Rotation paths and how fast each direction turns (deg/step):
Each turn is a multiple of 5 degrees from 10 to 175, or 0.
Each row of a path follows its step; steps can be skipped.
Path 1:
step 0: [  8 -17   3  15 -24   5  -4  -3  -6   3 -12  -9  13   0  -1 -15  11  11
   6   6 -13   4 -11  -4  -8  -3  -2   6   6   0  -9  24   1  11  -8]
step 1: [-10  -2  -7 -10  -4  27  11   1  12  15   8   2  14  -6   7  -2  -6  -1
  10 -11   2  -1 -21  -2 -11  -5   5   6   9  10   6   0   9  18 -11]
step 2: [ -6   4  -4  -1  -7  14   7   2   6  -5  -9 -11   6 -21  12 -10   5 -10
   7  -7  11   0   3 -10  -2 -24  15   8   3  -2   1 -22  -1 -18   9]
step 3: [ 16  -6   5  15   6   8 -13  11   4 -15   6 -16  -3  -4   4  -3  -3 -27
  -8  -2 -11  -6  -9   2   7  -4 -15  17  -2  -6  -4 -11   1  -8  -7]
step 4: [ -7 -19   8  -2  -1  -6  12  16   1   2   0   0 -10  -7   2  16  -6 -21
  13  -8  -9  -8  12   5  -4   4  -9   0 -11 -13   6   0 -23  15  -6]
step 5: [-12  -6 -13 -12 -19   4   4   0 -11  15  -4   6   6   1   4   4   3 -13
  -9  -1 -13   8  23  14  10   8  -8  -6  -5 -16   6   4  10 -16   6]
step 7: [-11  13   7  -4   0  28   8  -5  12  -9  18   5   9   4 -22  -8   7  -5
   4  15   8   2   9  10  -6  -5  -1  -8   4   3   4   2  -8  19  -5]
step 8: [-13   5  17  15  -5   2   5  -7   9 -13 -12   6   7 -15 -11 -10 -13  10
  10   4  -7  14   6  15   2 -11  19  12   8 -11   4   0   3 -11   0]
step 9: [ 14  -1  17 -10  15   5  -4  -6  12  -5  -3   6  -1  13   6  -2   1  -3
   1 -18 -13  -3  -9  12  -8   3  10  17   7 -11 -11  -6   8 -12 -21]
Speeds:
[  2  -5   1   1  -2  -3   2   5  -2  -2  -3   0 -11   4   1   3   1  -1
  -4  -2   2   0   2   3  -5   2   0   1  -4  -4   2  -1   6   1   0] -> 60
[ 3  5  3 -1 -5  0  0 -4  1  4  0 -1 -1  4 -5  2  0  0  0  0  3  4  4  3
  7  5  0  5 -1 -2  0 -1 -3  5  4] -> 40
[-9 -4  3  0  4 -2 -5 -1  2  1  1 -2  2  6 -2 -1  2 -2 -2  4 -1  5  2 -1
 -2  2  0 -5 -2 -1  2  5  0  0  5] -> 45
Path 2:
step 0: [ 26  -5  -2   2   5  12 -15  -8   2  15  14  12   5   0   3  -6  -6  -4
  -7   8  -3   3   0   2  11  10   3   0  -6 -10  -6  -9   5  17   8]
step 1: [-10  -7   4 -13  -3 -15  10   1  -1   3   0   2  -3  -9  12 -25  -6   5
  -9  -3   1  11  -6  23  -1  -4   0   0   5  -8  -4   0  -9  -7  13]
step 2: [  2  -7   8 -13  -1 -11  -5  18   5   4  -4 -20   1   0   3  13   2  -1
  -5  16   4  -7  -7  -3  14   5   5   4   0  17  -9  -4  18  -6   4]
step 3: [ 10   0 -10   4   1   4  -7   6  -2  19  -4  16   2   3   7 -16  -4 -16
  19   8  -4   0   1   6  -3  10  -9  14 -12   1   3  -6   5  -7 -12]
step 4: [-11   2   2  -6  -4   3   3   5 -13  15   2  -4 -13 -10  14  -1   9  -9
 -19   5  -4  -7 -16   1  -7  -8   3   6   7  -9  10  -2 -21   4  -1]
step 6: [-15   7  -5  10  12 -11   1  -7  -4   2  -3   4   8   5  14  -1  -7   5
  12  15   5  -7   3  -3 -16  -2   2   1  -6  -7   8   3  10 -20 -18]
step 7: [ -5   0   6  -4  -3   5  -4 -16  -5  -4  -5  -8  -5 -11  -7  16  11 -11
   7   0  -6   3 -17 -18  -1  -1  -5   6 -14   5  11   0 -21  -3  -4]
step 8: [  0  17 -10   8   5  18 -11   0   7  -3  19   8  -1  -8  -2   5  -3  -4
 -10  -1   9  22   9   1  -6 -15  -3  -9  -3   6  -1   4   5  13  -6]
step 9: [-10   1   9   6  10 -20  -2 -22  -8 -10  17  -5   2   9  -4 -10   6   3
   0   3   5  -2   3   5   6  -4   9 -11   0 -23   2   6   0  -6   1]
Speeds:
[ 0 -1 -2  1  2  3  5  5  3 -6 -2 -5 -2  0  3  1  1 -5 -7  1 -5  7  1 -5
  1  3 -1 -2 -1  0 -1  2 -1 -4  3] -> 125
Path 3:
step 0: [  4   5   0   1   6  -7  -1   3  -7 -11  15   8 -10  10   1   1  -9 -16
   9  18  -2   1  15   3   4 -22 -12  -2   0   9  13  -6   2  -5  -8]
step 1: [ 13  -5   8   5  11  -8  -4   0   2  -1   4   0 -17   5   8   3  -3  -2
   7   0  -9   3  12   3  -8  -6   3   6 -21  19   1 -20   7  -9   3]
step 2: [ -7  -4   9   2  16  -8  -2  13   0  -8   2   4 -10  -2  -2 -12  11 -12
  -7 -15 -11  -2   4   8 -10  -2  -7  -8 -12   6  15 -14  15   4  -3]
step 3: [ -7   0   8  -9   0  -9   0   7 -15   7  12  14 -22 -16  -9   3   5  -7
  -3   5   2 -13  15  -5  -5   4  -2  -5  -3   3  16 -12  -1   3   0]
step 4: [ 11  -1  12   5  -1  -3   2  -8   6   1  14   8 -20   3   2  -2  -9  -4
  -7  12 -14  -7  16  -3 -16   1  -1  10   6  -2  16  -1   9  15   0]
step 5: [ -2  -3  21  -6  -2  -9  15  -5   3  -1   8   9  -1  -4  16  -7 -11  -8
  -6  -7  -7  -7  14  -1  -4  -3 -11  11 -14   7  -5  -2  13   5 -10]
step 6: [ -7  -2  16  -6  -9  -6  -9   8   0 -14  10  11   5 -12  -4   3  -8 -12
   0  -5  -9  -8   5  -6 -13  -5  15  -2 -20   0   1  -4   6  12  -8]
step 7: [  9   0   9  -3 -11 -12  -6   3   1  -3  21  21   7   4 -10  -1  -3 -11
   2  -5 -15  -3  11  -4  -5  18  -1 -10   4   8  10  -1  -3  -4  -8]
step 9: [ -1  -4  24   3   4   4   1  15   5  -6  -7   7   0   2  11   9 -14 -10
   3 -11   0   6   4 -19 -16  -2  -5   7   2   9  13  -6  -1  -7  -5]
Speeds:
[-6  4 -1 -2  0 -3  6 -2 -4  3  4  1  4  0  3 -3  3 -2  2 -1  2 -1  3  4
  7 -2 -4 -2  2  4  0  2  1 -3 -4] -> 145
[ 6  4  0  5  2 -1  0 -4  1 -2  0  0 -2 -5  0 -6 -3  2  2  3  5  2  6 -1
 -1 -1 -4  0  2 -1  2  5 -6  0  0] -> 90
Path 4:
step 0: [-15   5  -1   0  -5  18  -2  -3   7 -20  -4   6   4 -11   8  12   7   9
 -20  -7  -9   6  -2   7 -19  18   0  10  13 -10   5 -13   1   7 -14]
step 1: [  0   9  -4   5  -5   6  -3   9   2 -15   2   9   7  -1 -10  -5 -14 -20
  -6  -3   0 -25   6   3  -3   8  33  -2  -1   6 -13  -8   3  -5 -10]
step 3: [  4  12  -3 -19  -5  -4  -6   4  -8  -4  -2  -9  11  -8  -9  -3  -1 -22
  -6  -3  -6   1  -3 -11   8  12  19  -7 -12  -4  15   9   9  16 -22]
step 4: [ -7  14   5   3  -2  -1 -16  -3  16  -9  17  -8  -8  -9   4  12 -12  15
   7  10 -13  -1  -8 -18  10  -2  13  -7  -3 -15  10 -15   5   2   3]
step 5: [  2 -10  -7   4  -2  -8  -8  18  -3  -2  10   1   3  -9   1  19   8 -14
  13  -8 -14  -2  -8 -12  -4  12  -1   9 -22   0 -12  -5   8  12 -19]
step 6: [ -3  -6   2  -3  -9  13 -11  13  13  -5  -9  -2  -6 -15  14   4  -6   6
  -5   5  14  -1 -20   8  11   4   7 -18 -13 -12  -9 -15   5  13   7]
step 7: [  3   1 -14  -8   7 -13  -3  19   5   3  15   0  -8  -1   2   7   0 -16
  -7   0 -10   8 -13   4 -12  23   7 -10   4 -10 -15   8  16 -14   6]
step 8: [ 16 -13   3   7   8   6  -9  11  11  -3  10   6 -11  -7  13  11 -18   1
 -24  -1   0  -7 -15   3   5  -5   4  -7   4   7  13  15   1  16  -4]
step 9: [  4   0 -10   0  -9 -18 -13   1   3 -12   9   0   8 -15 -14  17  -3   7
 -25   6   8   9  11   7  -3   6  -1   0 -11 -11  -6  13  14 -12  -7]
Speeds:
[-3 -2 -2  3 -1  7 -2  3  3  6 -2  0 -2  7  6  3  4 -1 -3 -2 -1  0  3  5
  0  5  3 -1  2  1 -6 -3  1  1  1] -> 55
[-2  1  1 -2 -4 -3  2 -2  1 -4 -7 -5 -2  0 -3  1  2 -1 -5  1  2  2 -1  5
  5  4 -1  2 -1 -6 -1  2 -6  5 -1] -> 120
[-3  2  1  2  0 -2 -6  0  1 -1  0 -6 -1 -1  0 -3  2  8 -6  1  1  3 -2 -5
 -4  4 -5  2  0  2  0 -3  1 -6  4] -> 160
Path 5:
step 0: [-23  13   5   3  -5   8  11  -1   1  -7  -9  -4  16   6 -13  -5  13  -9
   2  -5   3  -7 -10 -11   5   1  17   6  -3   8   9 -12  11  -6  -1]
step 2: [ -4   8  -2  16  -1  -5  21  -4  -3  -7  -9 -11  12  -3 -12 -17   5  -3
 -19  -2  -4   4   9 -12   3 -14   0   9  13   0  -2   5  -7  -7  -3]
step 3: [  7   6   6  12  12  -4  10 -15   3 -11  12  -8  -1   5 -20  -7  -3   2
 -12  16   4  -8   0 -15  -4  -2   5  -3  14   6  -1  -2  13 -13  -7]
step 4: [ -3  11   6  11   1 -10   2 -13  20  -7  11  -5  -7  16  -5  -5   7  -7
 -19  -2  -4  -4   3 -13  -1  -3  -4  -1 -12 -13 -10  -2  -4 -15  -1]
step 5: [ -6   7  -4   7   8  11   7   7  12  -4  10  -2  -2  11 -21 -15   3 -17
  -4   7   0 -12   0  -3  11   2  11   8  -3 -17  10 -14  -2  -6   8]
step 6: [-24   6   1   4   6  14  -5  -5  20  -4  -5 -12  -4   6 -12  -1  -1  -4
   8   2  -6 -13   8 -21   0   2  -3   3  -4  -3  15   2  -2  -6 -13]
step 7: [-14  19  11  12 -12  20   1  -1   8  -9  -8 -17   9 -12 -18  -7   3   2
  -6  -8  -2  -4  13  -3  -2   0   0  -2   3 -12  -5  -5  -6   6   4]
step 8: [-12  12   0  10 -12   6   2 -16  -1  -8  -1 -20   0  -5  -6 -15  -3 -15
   4  19   4   4  -3  -7   4  -8  -2   0  19  -3  -4  -7   5   0 -14]
step 9: [-12   6   8   4   4  -3   4 -19  -1 -15  -1 -14  18  11  -9   3   8  -8
 -14  -1   0   8   3 -15  12   8 -13  -4   2   2 -14 -13   7  -3  -8]
Speeds:
[-7  0 -4  2 -2 -3 -1 -3  4  2  0 -1 -4  2 10 -3  1  0  1  0 -2  3 -3 -4
 -2 -4 -1  0  0  1  1  5 -4 -2 -5] -> 160
[ 4 -2 -3 -1 -6 -3  3  2 -1  2 -3  0 -3 -3 -2 -3 -2 -8  0  4 -2  1  1  3
  2 -5 -1  6  1 -8 -2  0 -4  1  1] -> 120
[ 5 -1  1  1  1 -7  7  0  2 -1 -2  5  4  2  1  5  0  2 -5  0  3  2 -1 -3
  2 -5  4 -2  5 -1  3  4  1 -3 -1] -> 40
[ 6 -3 -5 -8 -2  0 -2 -2  2 -1 -4  3  0 -1  3 -5  5  6  2 -1 -3 -4  2  1
  2 -1  1 -4  1  0 -2 -4  1  0 -2] -> 0
[-1  0  2  2  1  5 -3 -4 -2 -4 -8 -3 -1 -4  3  3 -3 -4  3 -3  0 -1  2  1
  4 -6  8 -1  0  4  0  0 -1 -1  3] -> 55
[ 1  1 -2  7 -2  0  2 -5 -5 -2  2  2 -3 -7  0  1 -2  3 -4  1  2 -4  2  1
 -4 -3 -5 -4  2  2 -1 -2 -3  5 -5] -> 70
Path 6:
step 0: [  2   4  -8   0  -7   2   0   0  -3   7   8   0  -3  -7 -12  -6  -4   2
   2 -13 -12   8  -2 -26   0 -18 -13  22   9  -9   6  12  -1   3   6]
step 1: [  4 -11  -7   4 -16   0  14   4   8  12 -11  -2  -4  -7   0 -20 -11  -8
  12 -24  -8   8  -8  -3  -1  -8  -3   2   7   0  -4  -4   6  -2  11]
step 3: [  4  22  -3 -13  -1  -4   6   2   6   2   3   6   0  -9  11 -15 -21   3
   8  -9  -8 -13  -1  15  -8   4   7  -2  -2  -2  -9   3  18  11   0]
step 4: [ 5  1  5  1 -8  2 -6  3  4 -7 19 25 -8  9 13  6 -6 11 11 -9 -4  2 10 10
  2 10  6 -3 -3 -4 -6 17 15 12  3]
step 5: [ -5  -7  -2   2  13  -6   0   3   0 -21  10  -3  -6  14  19  -9 -11  16
  -4  -8 -12   5   8  13  -1  -3  14  10  -8 -10  -4   1  -3   6  -6]
step 6: [-16  -3   0   5  -6 -10   4  -4   2 -11  15   9  -8   8   0  -4   0  11
  -9  -1  13  13  14   7  -5 -20  -5   6   6 -21   8   3   5   9  -6]
step 7: [-10   1  -5  10   7   4   8 -13  12  -1  -6  -6  -3   7   3  -6 -16  11
   1   4  -9  22   6 -13   8 -20   1   4  18  -2   9   1   2   9  -3]
step 8: [  1 -13  -5   4 -14 -11   6  -4   8   4  -4   4 -13   1   6 -13 -11   5
  -9  -2   2   1 -13 -14   5 -15 -22   0  11   2   4  17  -5  -1  -2]
step 9: [  4   4 -17  -3   1  10  -3  -1  10  12   7   0  -6  -9   0 -20  -2   4
  -1 -11 -11  -2 -13 -15  -5  -7 -19  16   2  10   5  -6   9   7   4]
Speeds:
[-5  4  6  1 -4  3  3 -3  0  2 -5 -3 -2 -5  4  0  2  4  1  4  0 -2  4  3
 -1 -1  0  0  7  0 -2 -1  3 -4 -5] -> 80
[ 3  1 -1  3  4  1  3 -5 -3 -5 -6 -1 -3  2 -4  0  5  5 -2 -1 -2  0 -4  5
  2  1 -3 -3  0 -5  5  3  4  3  2] -> 40
[ 2  2  3  0  4  0  1  4  3  6 -6  0  3 -6 -1  1  2  0 -2 -7  2  2 -2 -1
  5  2 -5  5 -3 -2 -5  1  1 -1  1] -> 40
[-4  3 -2 -2 -2 -2  4  2 -1  3  2 -3 -1  4 -2 -4  4 -2  4  1 -4  4 -2 -2
  7 -3 -7 -2  3  2  3  0 -6 -1  0] -> 45
[ 0 -9  3  0  2 -1  4 -2  1  5 -1  0  0 -5 -6 -3 -3 -4 -1  3  0  0 -4 -1
  2 -5  5  0  5 -2  2  1  1  3  0] -> 55
Path 7:
step 0: [  7 -18  10  19  -5   5   2  -2   1   2  -6   0   9 -12   9  -2 -20  -4
  -2   0   0 -23   5  11   4   3 -16   6 -16   9  13   5  -1  11  -3]
step 2: [-10   0   8  -6 -27   2  -4  -1 -15  -2 -12  -3  11  13   7   6   4  10
  -2  -5  14  -9  15 -12  10   5 -16  -7   4   1  -1  -9  17   0  -5]
step 3: [  8   5  14   3  13  -4   5 -13  -1  -6   0 -11  -2   7   2  -6 -11   0
   9   9   9  -6 -19   0  16   4 -15  10   4  21   7  -7  -8 -13 -13]
step 4: [ 17   5   8   3 -13   2  -4 -10   3  -6 -14   9   4  22  -4   4 -15   1
  13   8  -2  10  -3   0  -5  -9   8 -12   3   2  -8  21   8   0  13]
step 5: [  0   1  -1  15 -14   0  12 -14  -6   2   5   6 -10   1 -11  16   6  21
   0   3  12  12  13  -5   3  12 -16  14  -8   4  -4   4 -14   1   1]
step 6: [ -2   7  10  20  -7 -18  -5  -1  13 -17   1   3  23 -10   8   4  -7   2
  15  -5   2  -2 -10 -11   3   2  14   7   5   3   2  -8 -16  -7   3]
step 7: [ -9   1  -7  -9   4  19   8  -1 -10  -7   0  -5  10  17 -23  14 -14  15
   9  -7  -1 -11  -1   3   4  -6  12  -4   6  -1   4   0 -11   5  17]
step 8: [  5  -5   5  -8  12 -13 -19 -15   7   0   8   7  12  11  -9 -10   9  16
   3  -7  10   1  12   8   2  25  -5   7   1  -2 -15  -6  -2   1   3]
step 9: [ -9   2  18  16  13 -10   6   3   1  -7 -15 -12 -13   5   1 -11  -3  15
  14 -21  -9   2  -5  -6 -10   6   8 -11  -2  -1  13   6  -5   5  -2]
Speeds:
[ 2 -1  1  4  3 -6  1  3 -1 -3  2  0  1 -4  1  0 -3  3  0 -2 -3  0 -3  0
  4  3  4  6 -2  6  1  1  7  3 -8] -> 125
[ 0  0 -2 -5 -1 -4 -3  0 -9  0  3 -3  1 -1 -3 -1 -3 -3 -1  2  2 -5 -2 -4
  5 -5  4 -1  4  4  0 -5 -3 -1  0] -> 90
[ 1  0  0 -1  0  2  5  0 -6  5  1  4 -4  0  1  6 -5  3  0 -4 -5 -5  1  0
  3  4 -2 -6 -4 -1  5  0 -1 -3 -1] -> 155
[ -2   2   3   1   2   0  -2   2   3   3   2   2  -1   0   5  -1  -5  -1
  -1  -1  -3   0  -4  -6  -4   5   2  -3   3   2 -10   0  -1  -6   2] -> 145
Path 8:
step 0: [ -2  -8 -11   4 -10  -6 -12   3  -9  -6  -5  -3  -5  -9  21   4 -11  13
   0  -7 -18  18 -15   6   2  -8  -5   1  -1   3 -17   8  10   0 -10]
step 1: [-18  -2   3  -5   6   6  -2 -12   6  -7  -9  -8  11  -6 -11  -8  -4 -12
   0  -6   1   2 -20  -3   7  -9   6 -25 -18  -3  -2   2   1   0  13]
step 2: [  4  22  -4   0   0  -9  -6  10  -5  17  13 -12  -7   4 -10  -7  -1  -2
   2 -10  -2  15  -9 -19  15  14   5  -1   5  -1  -3   3  -2 -17   2]
step 3: [ 10   2   4  -1 -11 -16  -6   3   6 -11 -13   4  18   9   0  -7   8   6
 -12   3  -5   8  -5  -6   8  -4 -19  -8  14  20  -7 -16   7   9   1]
step 4: [  3 -14  -7 -17 -12  -4   1 -19   3  -3  19  -1  -5  -6 -10   6  25   3
 -14 -13   3  -5 -10   1   6   0  -8   0  -8 -12   1   6   6  -2   8]
step 6: [  2  14   5   6  -9   5 -12 -15   3 -16  -4 -12  -2  16   5  -5   1   7
  14   2  14  13 -16  19 -11   2 -14   7   8   2   0   2  -2  -2   4]
step 7: [  3 -12   4  -7 -12  -7  -3  -7  10  13  -7 -23  -7   6   7  10 -12   1
 -19 -10   2  -7  -2  15   4   8   8 -15  -7   6  12  -3  -7  -7   0]
step 8: [-10   0  -8 -10 -13  10   1   2  -9   0   0  -8  14 -11  16  -8 -13  -9
  -5   0  -1   0  -8  -9   7  10  -8   6   7  -1 -14  15  14 -14 -17]
step 9: [-13  -9 -12  -6  -4 -15  -6   4  -1  -5 -14  -5  -4  -8   0 -14   1   3
  19   1 -13   9 -25   8   6 -11   1   0  -6   0   0 -14   0  -4  11]
Speeds:
[ 3  0  5  3  2 -1 -7  2  3  2  5 -6  1  1 -4 -2 -1 -1  8  1  1  2  4  1
  0 -1 -2  2 -1  4  4 -5  3 -4  1] -> 95
[ 1  0  3 -5 -2 -1  1  8  0  0  0 -4  1  4  0  1  2  0 -2  8 -1 -5 -3 -1
 -1  0  3 -1  4  0 -1  3  6 -4  6] -> 70
[-3  6 -5 -2 -1  3 -2 -3  2 -1  2 -2 -2  1 -3  2  3  4  3  3  0  0  1  2
  3  5 -4  5 -1 -9 -2  3  3 -1  0] -> 160
[ 1  1 -2  0 -2 -1  2 -1  2  3  0 -1  2  4  2 -4  0 -1  2 -2 -5  2  5 -9
 -6  2  2  2  2 -1 -2  4 -1 -6 -6] -> 125
[-2  1 -2  0  2 -2  1 -6 -1  1  2 -3  1  2 -1  0  1 -4 -1  0 -3 -8 -3  6
 -4  4  2  6  4  6 -3 -2 -1  0 -2] -> 35
